Turns, then the turns between two rows, first turn first; the first pair answered
Gidi (before => after):
-11; -17; 2; -4; 22; -11; 0; 18; -14; -2; -13; 0; 1; 8; -6; 0; 1; 7; 15; -10; -5; 2; -1; 8; -12; 5; 0; 8; -1; -8; 9; 12; 11; 3; 24; -10; 4 => -7; -21; 9; -12; 28; -3; -4; 11; -10; -1; -14; -1; 3; 3; -6; -8; -4; 6; 12; -4; -4; -5; -5; 1; -11; 10; -7; 4; -2; -3; 8; 8; 7; -4; 33; -8; 12
-8; 6; 14; -15; 6; -11; 6; 9; -29; -2; -22; -3; 15; 12; -9; -27; 5; -1; 7; -34; -35; -4; 9; 17; 7; -31; 10; 11; 9; -2; 15; -9; 3; 11; 14; -3; -21 => -8; 5; 17; -20; 11; 3; 2; 9; -30; -5; -21; -6; 13; 5; -5; -34; 6; -1; 4; -31; -32; -13; 8; 14; 8; -30; 5; 9; 7; -1; 16; -12; 1; 5; 23; -3; -12
-3; 0; 5; -10; 22; 14; -8; 8; -20; 2; -5; 4; 13; 2; 21; -16; 5; 8; -7; 0; -8; -21; 0; 1; -4; -14; -4; 2; -13; 3; 2; 3; -9; -13; 31; -6; 11 => 3; 11; 17; -9; 12; 2; -11; -15; -6; 12; 5; 15; 20; 2; 3; -11; -10; -3; 10; 8; -9; -15; -3; -14; 12; -6; -6; -4; -13; 8; 0; -23; -7; -1; 37; 5; 15
-5; 10; 1; 10; -19; -4; -5; 5; 5; 1; -7; 1; 14; -4; 1; 10; -2; -8; 2; 3; -9; 3; 10; -1; 1; 31; 1; 11; 34; -22; -4; 19; 12; 9; -22; 9; -3 => -7; 5; -3; 8; -14; 6; -11; 15; -1; -1; -15; -4; 9; -3; 9; 6; 6; -3; -4; -1; -5; -7; 11; 5; 0; 28; 2; 13; 34; -24; -4; 31; 7; 0; -22; 2; -5
kom (before => after):
4; -9; -4; 9; -5; -1; 15; 20; 10; -10; -2; -1; -15; 1; -4; 2; 19; -10; -13; -14; 12; 14; -2; 10; 2; 0; 18; 10; 9; 2; -4; 12; -5; -4; -25; -18; -17 => -2; -9; -12; 3; 20; 8; -8; 16; -9; 6; -1; 7; -2; -2; 10; 0; 19; 2; -4; -2; 12; -3; 2; 5; -4; 3; 23; -7; -23; 5; -11; 6; -12; -12; 8; -27; 8
-24; -6; 0; 0; 11; 4; 7; 8; -26; 3; 26; -8; 10; -4; 4; 9; -2; -11; -12; -8; 8; -6; 13; 8; -5; 16; -12; -11; -10; 5; 6; 11; -4; -6; 16; -3; 2 => -23; 0; 3; 1; -4; -4; 15; 9; -19; -7; 22; -13; 6; -1; 2; 11; -1; -17; -20; -14; 3; -1; 12; 14; -3; 19; -15; 0; 10; 0; 10; 16; -1; 2; 3; 4; -10
-9; -16; 6; -10; -20; 0; 12; -16; 3; 1; 2; -2; 10; 15; -28; 6; -27; -22; 22; -17; 12; 3; 0; 12; -1; 3; 1; -11; -13; -5; 6; -7; 2; -6; -27; 2; -2 => -11; -14; 1; -15; -10; 7; 1; -20; -10; 14; 7; 2; 19; 10; -19; 2; -30; -19; 25; -12; 9; -5; -3; 6; -6; 7; 3; -15; -29; -5; 1; -10; 4; -7; -14; -1; 9
Pume (before => after):
-4; -23; 0; -6; -6; -9; 9; 10; 6; -7; 13; 11; 0; 19; -6; -4; 1; -10; 2; 0; 2; 14; 0; 5; 10; 0; 19; -11; -8; 19; 9; -18; -10; -4; -4; -26; -4 => -6; -16; 18; -11; -11; -1; 5; 13; -2; -13; 3; 8; 12; 16; -6; -13; -2; -15; 2; -14; -12; 3; 0; 12; 18; -1; 7; -4; 11; 10; 13; -11; -10; 2; -3; -12; -17
12; 3; 17; -3; -6; 11; 1; -2; 10; -13; 8; -7; -4; -10; -15; -13; -3; -8; 0; 3; 5; -8; -2; -11; 1; -2; -9; 1; 7; -4; 5; -12; -8; -10; 2; 14; 4 => 10; -1; 3; 4; 4; 4; 2; 0; 14; -4; 13; -3; -7; -5; -13; -3; 1; -4; 3; 10; 15; 4; -2; -16; -9; -8; 2; -3; -18; 6; 3; -15; -6; -12; 3; -2; 10
-9; -12; 12; -1; -8; 22; -23; 21; 11; 0; 4; -16; -12; -1; 14; -13; -11; 4; -3; -1; 2; -8; -9; -2; -6; 6; 9; 8; -4; -2; 4; 14; -11; -6; -3; -4; -5 => -9; -14; 4; 0; -4; 18; -22; 22; 11; 0; 10; -15; -14; 1; 14; -8; -10; 5; 1; 0; 6; -2; -10; -5; -9; 1; 15; 7; -11; 1; 6; 13; -11; -9; -3; -9; -3
Now pairs of rows:
Between the rows of a pair lie 2 to 4 turns.
2; 9; 16; -3; -16; 4; 6; -3; 2; 2; -2; -9; 0; -7; 5; -1; -7; -2; 0; 2; 1; -1; -8; 7; 14; 9; -12; 0; 21; -11; -1; 0; -3; 3; -6; 21; -6 => -3; 10; -5; 1; -8; -7; 4; -2; -11; 10; 4; 0; 6; 4; 8; 14; -8; 4; 12; -1; -5; 13; -4; 15; 10; 5; 2; -5; 6; -12; -4; 3; 6; 14; -2; 7; -6
kom, kom, Gidi, Gidi
9; 3; 22; -17; -22; -15; 18; -4; 26; 5; 0; -4; 5; -1; -22; 0; -11; -22; 2; 6; 21; -11; -24; -30; 15; -1; -17; 22; 8; 1; -5; -23; -1; -2; 8; 23; 3 => -3; -14; 1; -17; -8; 10; 15; 37; 0; -9; -18; -22; -9; 2; 15; -9; 12; -8; -19; -13; 17; -26; -19; -4; -7; -13; -13; 28; 8; -4; -1; 15; -6; -22; -2; 3; -5
Gidi, Gidi, Gidi
-9; -6; 20; -22; -1; 32; -18; 5; -8; 4; -13; -25; 15; -4; 8; -8; 0; 6; -2; -9; -17; -42; 0; 11; 10; -6; -22; 9; 12; -35; -2; 16; -14; -2; 21; 15; -1 => -3; 8; 20; -8; -22; -10; -3; -20; 9; 12; 1; -12; 18; 4; -23; 18; -14; -8; 24; -8; -26; -1; -3; 9; 27; -2; -11; 16; 19; -34; -4; -4; 1; 31; 7; 24; -11
Gidi, Gidi
5; -12; 4; 4; -2; 9; 28; 7; 15; -20; -8; -13; -14; -5; -14; 7; 9; -22; -13; 13; 20; 2; 1; -4; -3; -17; 2; 10; 7; 20; -4; -1; 2; -6; -24; -14; 2 => 9; -3; 1; 3; 4; 1; 22; -13; 16; -5; 4; 2; -5; -7; -20; 11; 1; -21; 4; 27; 19; 6; 2; -16; 0; -12; 6; -6; -12; 25; -14; -24; 0; 1; -9; -13; 13
kom, Gidi, kom, kom
3; 5; 21; 1; -12; -14; 9; -15; 13; 1; 4; 6; -2; 2; -21; 0; -6; -12; 13; 0; 1; 8; -3; -10; 11; -4; 2; 7; 7; 8; 8; -20; -1; 0; -3; 13; -2 => -6; -9; 0; 5; 3; 1; 12; 22; -7; -7; -10; -7; -15; 4; 6; -1; 14; 4; -7; -11; 3; 1; -1; 10; -11; -16; 11; 6; -4; 10; 9; 10; 0; -13; -10; -13; -9
Pume, Gidi, Gidi
6; 12; 23; 10; -20; 7; -11; -11; -17; -3; -5; -2; -6; -9; -5; -1; -16; -11; 4; -3; -8; 5; 1; -14; 16; 14; -11; -1; 24; -7; -6; -16; 2; 16; -8; 16; 9 => 1; 6; 11; 5; -8; 27; -13; 16; -32; -9; -14; -10; -12; -8; 15; -6; 3; 2; -14; -11; -10; -11; 0; 1; 3; 10; -11; 1; 20; -9; -1; 5; -4; 0; -11; 3; 6
Gidi, Gidi, Gidi
6; -2; 9; -10; 10; 16; -6; -7; -3; 8; -3; 0; 11; -7; 10; -15; -13; 4; 10; 0; -9; -23; 0; -8; 10; -9; 3; -8; -9; 1; -1; -2; -6; -12; 18; -1; 11 => 6; -4; 2; -10; 11; 14; -6; -10; 2; 7; 3; 0; 8; -9; 11; -10; -10; 10; 10; 7; 3; -18; -2; -10; 5; -7; 7; -12; -15; 8; -1; -4; -3; -14; 17; -6; 15
Pume, Pume
7; -15; -2; 20; -12; 11; 15; 9; 12; -21; 2; -6; -21; 6; 9; -7; 1; -14; 0; -8; 12; 9; 2; -2; -4; 1; 1; 17; 18; 8; -10; 23; -3; 4; -8; 2; -7 => 9; -11; 14; 15; -9; 19; 9; -2; 21; -17; 0; -2; -17; -3; 5; -18; -4; -18; 3; 1; 16; -8; 3; -14; 2; 6; -10; 13; 16; 10; -11; 11; -9; -1; 9; 11; 8
Gidi, Gidi
2; 0; 16; 8; -12; -8; 2; -15; 18; -2; -1; 11; -4; -15; -15; -13; -13; -8; 8; -2; -10; -6; 1; -11; -3; 8; -6; -4; -4; -3; -5; -14; -5; 12; 11; 17; 4 => -1; -7; -4; 18; -16; -19; 14; 6; 13; -10; -2; 8; -13; -5; -8; 1; -4; -5; 2; -13; -13; 13; 1; 7; -11; 0; 5; 4; -3; -5; 0; 8; 1; 16; -9; 2; -10
Pume, kom, kom, Gidi
-7; 7; -1; -16; 7; 23; -10; 6; -19; 7; -5; 3; 10; 6; 12; -12; -1; 4; -4; -3; -11; -16; -6; 10; -1; -7; 2; -11; -12; -2; -8; 2; -17; -8; 24; -7; 4 => -3; 8; 12; -11; -14; 21; 4; 9; -2; -9; -10; -6; 4; 2; 1; -17; 0; -7; -12; -11; -8; -14; -7; 9; 7; -2; -9; 8; 23; -7; -3; 7; -15; -3; 2; 10; -12
kom, Gidi
-9; 9; -21; 1; 3; 8; -25; -3; 5; -3; -23; -12; -5; -17; 10; -15; 0; -5; -8; 16; 20; 5; 10; 12; 21; 8; 3; 10; 13; -2; 3; -4; 23; -16; -6; 0; 4 => -9; 5; -21; -1; 12; 12; -26; -4; 6; 0; -23; -8; -6; -18; 9; -20; -1; -3; -9; 16; 23; 4; 9; 11; 17; 4; 4; 6; 5; 2; 6; -7; 18; -22; 0; -4; 7
kom, kom
11; 1; -17; -14; -1; -17; -5; -27; 0; 29; 11; 5; 8; 10; -5; 22; -2; -2; 8; 19; 6; 13; 8; -13; -6; 5; 8; -21; -28; 16; -7; -2; 2; 26; 11; -5; 14 => 2; 7; -4; -25; -10; -9; -1; -8; -32; 14; -7; 0; 18; 19; 1; 8; 5; -4; 7; -17; -29; 2; 9; 13; -1; -4; 0; -6; 2; -4; 1; 22; 1; 36; 2; 9; -17
Gidi, Pume
8; 8; 7; 9; -18; 0; -3; 4; -16; -12; -5; -7; -20; 7; 23; -7; 2; -4; -11; -20; -16; -6; -8; 9; -15; -4; -2; -5; 23; -1; 7; 28; 4; -2; -9; -3; -15 => 14; 20; 23; 12; -28; -13; -2; -24; 1; -2; 6; 2; -9; 3; 0; -1; -13; -17; 9; -5; -14; 3; -10; -9; -2; 4; -5; -9; 24; 2; 4; -1; 7; 10; 1; 12; -8
Gidi, Gidi, Gidi
16; 10; 4; 15; -16; 0; -7; -7; 11; -6; -4; 9; -10; 4; -8; 0; -12; -9; 3; -5; 10; -7; 11; -8; 12; 1; -10; 5; 12; -16; -8; -9; -10; 24; 1; 2; -12 => 10; 4; -12; 16; -13; 6; -4; 13; -1; -13; -12; 1; -16; 5; 8; -1; 1; -2; -8; -15; 9; -9; 11; 8; 1; -5; -9; 8; 11; -16; -3; 12; -12; 16; -7; -9; -18
Gidi, Gidi
-4; -9; -15; -5; 12; 15; -9; 11; -6; -3; 0; 1; -7; 4; 17; 0; 8; 7; -8; 0; 10; -8; 0; 5; -9; -3; 3; -4; -13; 8; 2; 8; -7; -20; 5; -11; 11 => -5; -6; -2; -6; -4; 14; -1; 15; -9; -13; -9; -3; -3; 6; 13; -6; 8; 2; -8; -17; -4; -9; -2; 13; -1; -6; -1; 9; 14; -4; 5; 19; -2; -11; -6; 3; -7
Pume, kom
7; -8; 17; 8; 11; 8; 18; 14; -4; -18; -1; -10; 6; 3; -14; -16; 5; -3; -7; -5; 4; -15; 2; 6; -1; 1; -11; 16; 1; 20; 15; 2; -3; -12; 21; 3; -12 => 10; -1; 20; 14; 2; -11; 21; 0; 7; -13; 6; -4; 7; 7; -28; -3; -2; -11; 2; -3; 2; 4; -1; 5; 6; 1; -9; 14; 3; 19; 12; -9; 3; 3; 20; 8; -16
Gidi, Gidi
-2; 1; -17; 15; -17; 11; -9; 19; 11; -14; -12; -20; -23; -3; 16; 8; -9; -15; -13; 0; 6; -2; -5; -9; 2; 16; -6; 1; 2; -7; -1; 16; 9; 8; -19; 6; 6 => -3; 0; -13; 10; -2; 22; -21; 15; 6; -7; -11; -17; -16; -8; 20; 1; -12; -12; -12; 7; 12; -18; -5; -13; 2; 20; -8; -8; -11; -2; -1; 5; 0; -1; 0; 5; 21
Gidi, kom, kom
6; -14; -4; -1; 14; 11; 6; 6; 21; -9; 9; -4; -19; -12; 1; -9; 4; 0; -12; 17; 23; -7; 0; -14; -11; -4; -1; 1; -23; 20; 11; -11; -13; -28; 8; -13; 19 => 0; -17; -16; 8; 13; 2; 16; 19; 12; -9; 6; -8; -23; -2; 6; -4; 12; 6; -17; 6; 16; 4; 1; 2; -19; -8; 6; 7; -21; 16; 14; 6; -5; -25; -6; -24; 8
Gidi, Gidi, Gidi, Gidi
1; 9; 17; -8; 5; 26; -20; -18; -2; 8; -9; -1; 5; -14; 2; -21; -5; -4; -11; 2; -5; -24; -15; -11; 9; 10; -14; -11; 2; 4; 0; -13; -10; -18; 22; 14; 12 => 7; 0; -4; 17; 0; 7; -6; -18; 30; 5; 5; 0; -19; -15; -5; 5; -1; -7; -16; 21; 27; 5; -15; -18; -2; 7; 5; -6; -12; 22; 0; -17; -1; -21; -3; -5; 18
kom, Pume
